In the rows, zero is written as 128.
Families of rows that turns and mirrors carry onto each other, the same ones carrying the whole set onto itself: the rest of each named row's family, in list order:
5 families of 6 rows:
deva: [166 159 133 165 110 115 129 107 160 117 118 117 120 128]
Nez: [116 151 152 121 137 123 126 135 145  89  96 132  92 160]
tor: [125 125 121 104 102 128 109 145 129 138 160 116 111 104]
vop: [172 159 129 166 114 108 129 112 143 112 116 125 119 119]
peg: [ 98 134 158 114 148 139 130 140 136  99  97 128 102 155]
mipen: [115 147 153 117 156 136 118 136 136  84 100 142 100 148]
rurot: [123 139 122 116 133 126 100 140 131 151 166 128 113 101]
napeb: [163 146 140 167  98 117 127 114 146 106 115 129 116 146]
belus: [118 120 127 125 135 147 122 117 117 107 121 106 188 117]
gek: [117 115 137 123 137 140 135 117 118 110 105 102 182 115]
Veliv: [145 156 127 180 124 113 125 108 156 121 118 130 113 131]
Lutoz: [133 139 142 112 168  83 100 137 143 129 141 144 151 102]
neke: [132  92 174 129  93  95 130 115 169 110 151 122 138 141]
fizu: [128 131 158 123 184  88 112 135 141 127 124 148 148 112]
tavab: [139 140 121 120 109 119  96 148 135 147 160 135 110 112]
keb: [133  89 175 127  95  89 136 123 157  97 145 128 129 143]
tiv: [132 137 158 132 183  91 104 130 146 116 132 154 150 121]
bufu: [154 156 144 172 122 121 134 107 144 103 112 128 111 145]
Dus: [115 140 159 105 141 127 142 141 145  85 102 116 105 162]
moku: [125 117 134 104 131 130 140 125 124 105 120  90 182 116]
tuk: [128 125 149 110 179 102 102 133 135 116 135 150 158 101]
leno: [118 107 144 117 129 145 133 113 119  85 108 111 177 124]
sut: [108 121 116 126 115 126 104 136 141 154 164 122 120 102]
tov: [140 148 148 114 182  83 119 141 148 122 129 135 143 115]
vibo: [126 134 123 106 106 127 104 141 149 149 162 114 110 109]
Luk: [132  86 166 126  84 103 121 123 148 114 158 128 150 136]
Ges: [ 97 130 156 114 140 144 122 138 139  88 110 130 107 166]
Povi: [115  81 173 126 100 109 135 113 144 106 155 119 153 137]
vure: [110  86 167 145  98 102 134 111 160 109 145 125 135 147]
Guve: [115 106 136 112 109 131 134 114 124  96 115  97 180 127]

Which other rows belong to the same family as tavab? mipen, napeb, tuk, leno, Luk
Which other rows belong to the same family as vop? tor, belus, keb, tiv, Ges
Which other rows belong to the same family as peg? deva, gek, neke, fizu, vibo

Families of rows that turns and mirrors carry onto each other, the same ones carrying the whole set onto itself: the rest of each named row's family, in list order:
9 families of 3 rows:
Meveb: [120 137 116 121 129 122 109 117 157 133  91 122 116 132 102 147 119 141
 105 133 151 121 149 163 119 131 164 162]
viku: [125 133 118 149 131 122  86 178 127 115 144 109 130  91 128 102  95 150
 103 128 186 101 177 111 139 157 126 109]
pazaz: [129 155 129 161 128 121  97 158 123 135  92 138 138  93 157 114 189  92
 177 130 146 119 118 123 127 122 102 120]
Tano: [128 145 158 134  98 126  94 179 144 108 123 118 123  60 129  92  96 180
 132 153 145 105 157 131 119 163 119 109]
kudim: [108 145 132 110 130 161  89 140 128 150  91 108 130 114 140 137 176 115
 136 139 135 142 117 157 119 100  96 133]
beba: [121 143 143 135 118 154 108 154 141 124  82 130 137 115 174 122 173 139
 185 149 141 123 130  94 125 143  89 108]
kemim: [157 176 127 166 117 102 133 139 145 119 105 128 153 145 147 135 124 144
 150 148 139 111 132 156 150 138 158 162]
duli: [145 156 121 132 136 113 153 131 165 127 118 113 142 160 137 126 119 120
 112 151 132  88 143 157 135 151 141 145]
Kuz: [142 149 153 133  98 107 130 121 148 124 108 129 137 153 127 138 105 141
 106 165 117  95 141 126 120 151 148 139]
Fuz: [132 126 138 133 121 131 120 169 144 109 141 105 120  67 131  95 107 163
 127 130 188 101 164 154 132 168 126  93]
Vuti: [106 132 116 151  91 133 108 170 129 139 143 116 104  63 114 108 104 151
 114 149 161 139 160 113 149 166 124 119]
pip: [129 134 123 173 116 104  98 152 139 117 111 145 106  59 120 107 141 134
 156 122 196 112 160 110 122 156 137 111]
ripu: [104 136 133 161 110 130  66 190 134 140 118 104  87  58 123 110 126 155
 132 143 155 109 161 137 104 124 136 112]
zokef: [104 126 134 115 107 159 105 162 117 122  99 110 136  97 166 128 157 116
 161 139 103 152 119 127 149 123 100 110]
dem: [100 139 121 134 119 149  76 169 140 151 112 112 109  57 103 105 131 162
 116 124 179 128 152 145 115 141 117 128]
naki: [118 140 133 122 143 155  85 171 112 112 118 100 152 119 173 117 153 109
 142 137 140 119 140 111 137 117  78  96]
Ruvo: [124 131 129 143 117 101 105 144 148 126  92 120  91 138 118 146 120 130
 112 150 125 101 156 144 104 120 181 145]
nogaz: [142 141 116 135 149 111 110 131 141 100 112 110 152 168 152 144 107 119
 116 135 136  98 157 134 147 126 150 141]
zanum: [116 137 141 131 125 164 105 139 138 148 113  94 157 116 176 126 165 123
 157 130 144  97 118 128 130 134  82  85]
ninup: [127 131 132 127 105 121 107 160 129 171  97  87 161 115 164 121 172 103
 151 134 132 110 112 127 149 143  90 102]
devaz: [147 120 153 149  95 113 112 175 119 128 130 140 116  83 132 108 125 159
 126 146 205 123 149 125 138 174 134 110]
bib: [156 138 125 155 134  76 123 124 146 112  96 152 119 126 137 137 146  98
 145 144 161 114 143 149 135 135 160 150]
mulep: [121 134 123 147  94 118 119 158 138 115 123  83 135  58 116 107 119 163
 154 111 177 116 166 134 143 156 133  85]
lamuz: [147 139 113 118 126  85 153 127 173 118 107  99 120 138 131 131 124 117
 135 171 140 117 166 147 150 149 137 138]
Nel: [111 141 147 141 114 140  80 157 115 145 101 102 110 120 155 145 172 106
 143 153 119 122 124 143 109  85 118 114]
pegef: [129 126 112 141 113 109 111 116 155 136 104 115 132 136 148 159 100 131
 126 148 117 125 139 144 165 144 165 157]
kidi: [132 150 174 133  97 147  84 133 119 135 114 104 154 109 175 137 147 138
 155 160 121 113 113 134 129 116  89  99]

Which other rows belong to the same family as beba? kemim, devaz
Which other rows belong to the same family as naki? viku, nogaz
Which other rows belong to the same family as ninup? mulep, lamuz
Which other rows belong to the same family as Fuz? duli, zanum
Which other rows belong to the same family as pip? pazaz, bib

